Each row has a name. Each question is about the rows just above it.

ratab: 105; 76; 138; 100; 80; 73; 103; 76; 122; 75; 129; 101; 103; 79; 93; 117; 102; 109; 91; 104; 69; 108; 103; 140; 127
Mudin: 115; 57; 99; 93; 83; 54; 123; 116; 90; 105; 127; 34; 81; 67; 78; 45; 109; 86; 130; 99; 72; 109; 75; 84; 49
Kosuf: 115; 57; 99; 93; 83; 110; 123; 116; 90; 105; 127; 34; 81; 67; 78; 45; 109; 86; 130; 99; 72; 109; 75; 111; 49
kurel: 99; 110; 70; 156; 101; 101; 109; 106; 100; 57; 111; 10; 105; 127; 92; 169; 132; 79; 110; 113; 73; 107; 96; 167; 91
Whose row is 115; 57; 99; 93; 83; 110; 123; 116; 90; 105; 127; 34; 81; 67; 78; 45; 109; 86; 130; 99; 72; 109; 75; 111; 49? : Kosuf
What comes right after 138 in the named rows? : 100
The entry that follows 117: : 102

peba: 109; 135; 142; 34; 92; 112; 129; 74; 108
Zito: 112; 130; 174; 27; 30; 161; 62; 174; 73
romi: 110; 178; 112; 173; 119; 123; 93; 165; 87
The entry that follows 110: : 178
The entry that follows 173: : 119
The entry that follows 129: : 74
The entry that follows 109: : 135
What comes right after 165 in the named rows? : 87
The entry that follows 27: : 30

Vig: 111; 112; 136; 98; 138; 109; 96; 98; 85; 89; 77; 89; 104; 71; 110; 99; 77; 46; 109; 98; 88; 140; 121; 153; 125; 144; 85; 163; 121; 72; 74; 110; 115; 80; 90; 99; 95; 131; 77; 81; 139; 95; 91; 92; 121
Bifal: 112; 114; 137; 109; 141; 108; 95; 91; 86; 85; 82; 93; 103; 73; 111; 93; 76; 42; 114; 102; 91; 147; 111; 156; 126; 143; 84; 161; 121; 83; 75; 121; 110; 89; 80; 95; 98; 129; 71; 81; 129; 95; 93; 84; 121
Zela: 108; 106; 135; 57; 125; 108; 101; 109; 83; 103; 55; 76; 107; 66; 103; 120; 74; 70; 94; 86; 75; 112; 154; 142; 123; 149; 92; 167; 121; 45; 66; 69; 124; 67; 117; 112; 81; 136; 97; 81; 159; 93; 82; 107; 121
kovo: 110; 109; 136; 70; 135; 110; 97; 109; 84; 95; 63; 80; 106; 67; 109; 114; 77; 124; 99; 89; 81; 122; 145; 149; 123; 146; 89; 166; 122; 52; 69; 83; 122; 66; 111; 107; 92; 135; 91; 137; 155; 97; 88; 105; 120
110; 109; 136; 70; 135; 110; 97; 109; 84; 95; 63; 80; 106; 67; 109; 114; 77; 124; 99; 89; 81; 122; 145; 149; 123; 146; 89; 166; 122; 52; 69; 83; 122; 66; 111; 107; 92; 135; 91; 137; 155; 97; 88; 105; 120 is in which row? : kovo
What comes right after 42 in the named rows? : 114
Right after 55 comes : 76

tiz: 85; 109; 111; 137
Zemil: 85; 109; 150; 149
Komu: 154; 59; 120; 100
demog: 142; 66; 74; 126
raz: 85; 109; 111; 158
Gabi: 132; 69; 50; 146
kon: 154; 68; 89; 100
kizo: 84; 109; 90; 95
What comes right after 84 in the named rows? : 109
Whose row is 85; 109; 111; 137? : tiz
Right after 69 comes : 50
Right after 89 comes : 100
What comes right after 120 in the named rows? : 100
What comes right after 90 in the named rows? : 95
What comes right after 66 in the named rows? : 74

Govuz: 70; 128; 25; 165; 112
Vodug: 129; 139; 57; 161; 161
Pofo: 151; 70; 73; 26; 27
kebu: 160; 28; 22; 163; 37
What comes right after 26 in the named rows? : 27
The entry that follows 139: : 57
160; 28; 22; 163; 37 is in which row? : kebu
Right after 128 comes : 25
The entry that follows 57: : 161
What comes right after 28 in the named rows? : 22

mudu: 106; 132; 69; 105; 81; 96; 107; 147; 111; 131; 141; 148; 106
Nimo: 70; 146; 69; 105; 81; 96; 107; 122; 113; 125; 128; 133; 114
ritos: 61; 100; 63; 90; 62; 77; 59; 77; 102; 91; 83; 82; 88
Right after 63 comes : 90
What comes right after 148 in the named rows? : 106
The entry that follows 133: : 114
What comes right after 128 in the named rows? : 133
The entry that follows 83: : 82

sesi: 67; 17; 30; 179; 89; 78; 129
peko: 67; 17; 30; 179; 89; 74; 111
pof: 148; 134; 161; 107; 110; 18; 132
lod: 67; 17; 30; 133; 89; 104; 129
Right after 18 comes : 132
What comes right after 134 in the named rows? : 161
67; 17; 30; 133; 89; 104; 129 is in which row? : lod

Nop: 84; 116; 139; 98; 134; 134; 126
refu: 84; 116; 118; 115; 134; 134; 126
Dip: 98; 88; 81; 77; 94; 82; 97
bos: 98; 102; 114; 96; 87; 97; 121
kubed: 92; 89; 87; 71; 124; 100; 121
Kavig: 89; 122; 101; 93; 137; 141; 138
What comes right after 118 in the named rows? : 115
Right after 122 comes : 101
The entry that follows 102: : 114
The entry that follows 94: : 82
Whose row is 98; 88; 81; 77; 94; 82; 97? : Dip

fir: 132; 61; 120; 81; 71; 67; 83; 118; 85; 108; 102; 128; 107; 81; 95; 67; 69; 118; 67; 97; 104; 103; 99; 84; 132; 95; 65; 65; 98; 140; 118; 73; 79; 126; 90; 100; 104
neb: 89; 82; 94; 100; 85; 106; 69; 118; 82; 127; 125; 93; 96; 89; 93; 76; 97; 93; 85; 121; 144; 105; 103; 107; 138; 158; 108; 96; 119; 155; 116; 73; 89; 142; 117; 88; 98
Zev: 106; 22; 146; 80; 75; 75; 107; 81; 41; 97; 67; 98; 93; 96; 77; 108; 127; 120; 158; 46; 120; 84; 81; 158; 120; 95; 128; 79; 89; 128; 118; 92; 102; 109; 62; 57; 119
sez: 115; 117; 91; 103; 105; 100; 115; 120; 122; 99; 136; 128; 125; 92; 103; 95; 83; 121; 90; 132; 85; 120; 109; 82; 96; 117; 69; 89; 76; 102; 96; 112; 88; 102; 112; 116; 80
dasi: 76; 113; 105; 103; 105; 127; 105; 76; 116; 88; 46; 58; 93; 104; 125; 92; 105; 93; 128; 54; 80; 105; 94; 119; 72; 76; 106; 107; 109; 81; 89; 109; 111; 85; 106; 106; 134
nes: 116; 82; 164; 90; 107; 83; 133; 81; 101; 75; 67; 85; 104; 121; 131; 95; 97; 126; 85; 107; 85; 62; 95; 103; 96; 45; 59; 96; 101; 113; 89; 93; 79; 95; 82; 98; 106
Neso: 123; 26; 120; 78; 70; 63; 65; 91; 64; 103; 102; 149; 134; 66; 63; 79; 65; 126; 118; 81; 72; 139; 112; 96; 124; 97; 85; 70; 81; 110; 135; 76; 80; 116; 96; 90; 108
lefa: 97; 127; 61; 132; 118; 98; 99; 125; 116; 142; 107; 119; 91; 105; 121; 106; 99; 75; 72; 126; 136; 99; 89; 86; 100; 108; 75; 116; 91; 75; 100; 119; 119; 64; 122; 129; 93
Lub: 120; 99; 70; 87; 115; 91; 89; 102; 119; 93; 115; 152; 107; 73; 85; 110; 53; 113; 103; 86; 50; 135; 92; 66; 88; 84; 81; 81; 63; 45; 132; 115; 118; 59; 124; 131; 99
runok: 78; 124; 97; 76; 88; 120; 117; 103; 129; 80; 123; 98; 111; 95; 105; 106; 93; 120; 108; 118; 83; 129; 98; 91; 84; 125; 106; 70; 85; 99; 92; 114; 99; 114; 110; 98; 83
Where do 106; 22; 146; 80; 75; 75; 107; 81; 41; 97; 67; 98; 93; 96; 77; 108; 127; 120; 158; 46; 120; 84; 81; 158; 120; 95; 128; 79; 89; 128; 118; 92; 102; 109; 62; 57; 119 appear? : Zev
Whose row is 120; 99; 70; 87; 115; 91; 89; 102; 119; 93; 115; 152; 107; 73; 85; 110; 53; 113; 103; 86; 50; 135; 92; 66; 88; 84; 81; 81; 63; 45; 132; 115; 118; 59; 124; 131; 99? : Lub

dud: 113; 125; 135; 61; 115; 109; 100; 60; 121; 98; 127; 135
fulu: 94; 118; 141; 54; 128; 111; 92; 91; 125; 117; 131; 141
palet: 119; 134; 59; 71; 108; 89; 108; 108; 113; 115; 86; 59
The entry that follows 118: : 141
The entry that follows 131: : 141
The entry that follows 54: : 128
What comes right after 127 in the named rows? : 135
Right after 92 comes : 91

Noneb: 91; 120; 68; 57; 63; 133; 116; 115; 105; 76; 76; 113; 88; 117; 105; 100; 84; 83; 80; 121; 95; 125; 78; 86; 104; 95; 98; 74; 91; 97; 87; 69; 103; 150; 93
Degi: 88; 97; 112; 125; 120; 108; 71; 107; 110; 95; 89; 102; 83; 112; 118; 108; 104; 119; 90; 67; 100; 122; 123; 101; 119; 98; 64; 90; 100; 122; 103; 90; 64; 77; 69
leni: 96; 119; 77; 53; 88; 117; 116; 106; 121; 83; 120; 99; 106; 86; 95; 89; 80; 95; 113; 115; 90; 91; 91; 82; 92; 88; 120; 61; 109; 71; 82; 107; 125; 148; 131
mura: 119; 71; 94; 122; 120; 105; 95; 56; 129; 59; 105; 114; 129; 69; 65; 76; 74; 106; 90; 87; 124; 92; 123; 109; 100; 94; 96; 105; 107; 129; 87; 112; 98; 129; 56
duk: 104; 88; 134; 144; 78; 97; 104; 58; 118; 120; 168; 54; 96; 124; 168; 66; 107; 111; 95; 32; 109; 91; 109; 81; 78; 83; 116; 109; 97; 87; 102; 68; 101; 27; 159
luku: 114; 89; 96; 95; 82; 133; 116; 76; 83; 82; 96; 77; 79; 110; 135; 117; 82; 96; 93; 128; 87; 114; 91; 83; 108; 113; 89; 114; 126; 98; 86; 80; 90; 99; 113
The row with 96; 119; 77; 53; 88; 117; 116; 106; 121; 83; 120; 99; 106; 86; 95; 89; 80; 95; 113; 115; 90; 91; 91; 82; 92; 88; 120; 61; 109; 71; 82; 107; 125; 148; 131 is : leni
Where do 104; 88; 134; 144; 78; 97; 104; 58; 118; 120; 168; 54; 96; 124; 168; 66; 107; 111; 95; 32; 109; 91; 109; 81; 78; 83; 116; 109; 97; 87; 102; 68; 101; 27; 159 appear? : duk

kulo: 79; 135; 89; 41; 131; 94
setim: 60; 54; 128; 128; 94; 121
Gode: 110; 138; 88; 57; 87; 86
lonot: 128; 126; 88; 95; 115; 83
Tar: 131; 42; 114; 175; 129; 99
dekel: 60; 54; 127; 128; 91; 87
mil: 76; 48; 128; 151; 109; 130
The entry that follows 79: : 135
Right after 42 comes : 114
The entry that follows 126: : 88
Right after 41 comes : 131
The entry that follows 175: : 129

diled: 97; 103; 98; 115; 116; 115; 116; 92; 108; 91; 101; 99; 78; 105; 90; 162; 85; 106; 94; 113; 98; 76; 99; 87; 107; 109; 126; 98; 147; 92; 85; 109; 87; 109; 83; 73; 133; 100; 109; 104; 100; 116; 85; 54; 120; 93; 114; 99; 108; 110
Milu: 107; 75; 123; 106; 91; 108; 62; 123; 119; 120; 109; 98; 116; 93; 110; 80; 110; 108; 81; 106; 94; 108; 101; 114; 84; 109; 66; 91; 109; 88; 129; 121; 117; 88; 117; 83; 116; 120; 114; 135; 71; 100; 52; 93; 78; 72; 92; 126; 93; 114
votuk: 87; 92; 108; 113; 89; 68; 120; 54; 94; 124; 75; 96; 107; 109; 108; 94; 108; 120; 115; 119; 126; 129; 111; 92; 130; 114; 109; 25; 107; 69; 132; 124; 103; 103; 143; 67; 80; 132; 87; 132; 91; 101; 134; 118; 81; 98; 68; 70; 81; 95
Zap: 87; 113; 108; 113; 116; 68; 120; 54; 94; 124; 75; 96; 107; 109; 108; 94; 108; 120; 115; 119; 126; 129; 111; 92; 130; 114; 109; 25; 107; 69; 132; 124; 103; 103; 143; 67; 80; 132; 87; 132; 91; 101; 134; 118; 81; 98; 68; 70; 81; 95
vuzi: 99; 96; 107; 116; 73; 122; 131; 109; 116; 77; 121; 86; 119; 92; 107; 92; 107; 95; 93; 94; 117; 87; 134; 101; 83; 97; 92; 91; 103; 92; 103; 96; 79; 86; 122; 87; 83; 128; 116; 91; 110; 135; 112; 62; 68; 101; 74; 83; 97; 128
Mak: 95; 97; 124; 114; 124; 114; 123; 68; 120; 124; 83; 102; 111; 110; 98; 121; 83; 115; 79; 87; 86; 116; 99; 76; 93; 71; 124; 101; 81; 52; 121; 104; 105; 117; 100; 47; 131; 110; 98; 101; 90; 83; 110; 129; 94; 135; 131; 95; 127; 103
nade: 81; 106; 72; 99; 131; 82; 113; 97; 73; 116; 100; 109; 112; 70; 89; 78; 79; 130; 117; 97; 109; 127; 115; 94; 115; 99; 84; 76; 109; 122; 109; 88; 84; 90; 105; 80; 101; 78; 105; 110; 138; 116; 108; 78; 131; 79; 91; 86; 78; 104
Det: 75; 132; 102; 78; 46; 108; 97; 76; 82; 103; 101; 83; 118; 110; 84; 109; 119; 90; 118; 109; 88; 110; 128; 123; 65; 116; 96; 74; 105; 104; 85; 85; 107; 131; 104; 93; 93; 77; 120; 100; 147; 114; 134; 108; 132; 100; 75; 123; 76; 108
nisa: 116; 109; 83; 93; 129; 78; 141; 82; 86; 106; 124; 94; 107; 121; 85; 107; 108; 122; 68; 92; 111; 92; 112; 70; 113; 96; 103; 78; 97; 102; 122; 132; 121; 112; 67; 126; 130; 96; 84; 90; 100; 81; 146; 126; 100; 110; 105; 86; 134; 122
Whose row is 107; 75; 123; 106; 91; 108; 62; 123; 119; 120; 109; 98; 116; 93; 110; 80; 110; 108; 81; 106; 94; 108; 101; 114; 84; 109; 66; 91; 109; 88; 129; 121; 117; 88; 117; 83; 116; 120; 114; 135; 71; 100; 52; 93; 78; 72; 92; 126; 93; 114? : Milu
Which row holds 97; 103; 98; 115; 116; 115; 116; 92; 108; 91; 101; 99; 78; 105; 90; 162; 85; 106; 94; 113; 98; 76; 99; 87; 107; 109; 126; 98; 147; 92; 85; 109; 87; 109; 83; 73; 133; 100; 109; 104; 100; 116; 85; 54; 120; 93; 114; 99; 108; 110? : diled

Buvu: 92; 106; 137; 107; 125; 102; 97; 65; 108; 105; 94; 150; 98; 44; 109; 162; 134; 105; 105; 104; 92; 183; 121; 144; 110; 79; 100; 106; 78; 93
doso: 109; 120; 134; 89; 110; 95; 126; 128; 97; 98; 102; 113; 96; 60; 99; 108; 66; 158; 111; 113; 100; 81; 107; 109; 108; 121; 100; 113; 91; 103
suvot: 98; 70; 114; 108; 123; 102; 113; 96; 108; 96; 102; 93; 98; 71; 97; 59; 75; 108; 99; 87; 111; 148; 74; 89; 94; 81; 96; 120; 101; 80
gagil: 109; 112; 98; 84; 76; 104; 90; 75; 103; 99; 107; 104; 108; 89; 93; 65; 65; 59; 89; 106; 117; 179; 64; 144; 99; 91; 94; 106; 119; 125
Ripu: 103; 90; 106; 100; 109; 107; 89; 114; 99; 95; 112; 94; 96; 100; 104; 71; 104; 125; 109; 113; 93; 68; 75; 74; 132; 111; 100; 126; 122; 84
puv: 110; 96; 117; 108; 60; 99; 135; 122; 88; 104; 96; 119; 104; 104; 100; 147; 56; 29; 108; 94; 102; 54; 104; 108; 125; 110; 93; 82; 114; 99
Lim: 95; 96; 87; 110; 121; 98; 113; 72; 106; 107; 99; 99; 105; 99; 91; 116; 76; 103; 118; 97; 94; 108; 87; 96; 99; 90; 101; 109; 112; 116
mobod: 101; 115; 51; 127; 108; 101; 78; 101; 100; 102; 98; 82; 99; 87; 100; 64; 106; 89; 95; 101; 115; 37; 107; 122; 98; 123; 100; 116; 105; 120
The entry that follows 44: : 109
Whose row is 92; 106; 137; 107; 125; 102; 97; 65; 108; 105; 94; 150; 98; 44; 109; 162; 134; 105; 105; 104; 92; 183; 121; 144; 110; 79; 100; 106; 78; 93? : Buvu

gimok: 100; 30; 111; 29; 80; 66; 126; 161; 137; 127; 91; 114; 164; 69; 91; 35; 115; 43; 75; 118; 113; 125; 17; 24; 43; 97; 80; 96; 76
ralo: 77; 153; 141; 37; 114; 70; 139; 144; 129; 148; 104; 128; 150; 95; 130; 50; 152; 60; 59; 129; 129; 124; 52; 59; 47; 59; 62; 120; 37
setuz: 56; 140; 166; 106; 125; 103; 177; 81; 124; 152; 87; 123; 72; 156; 149; 119; 169; 121; 61; 135; 128; 97; 160; 159; 118; 57; 81; 129; 70
What comes right after 29 in the named rows? : 80
The entry that follows 161: : 137

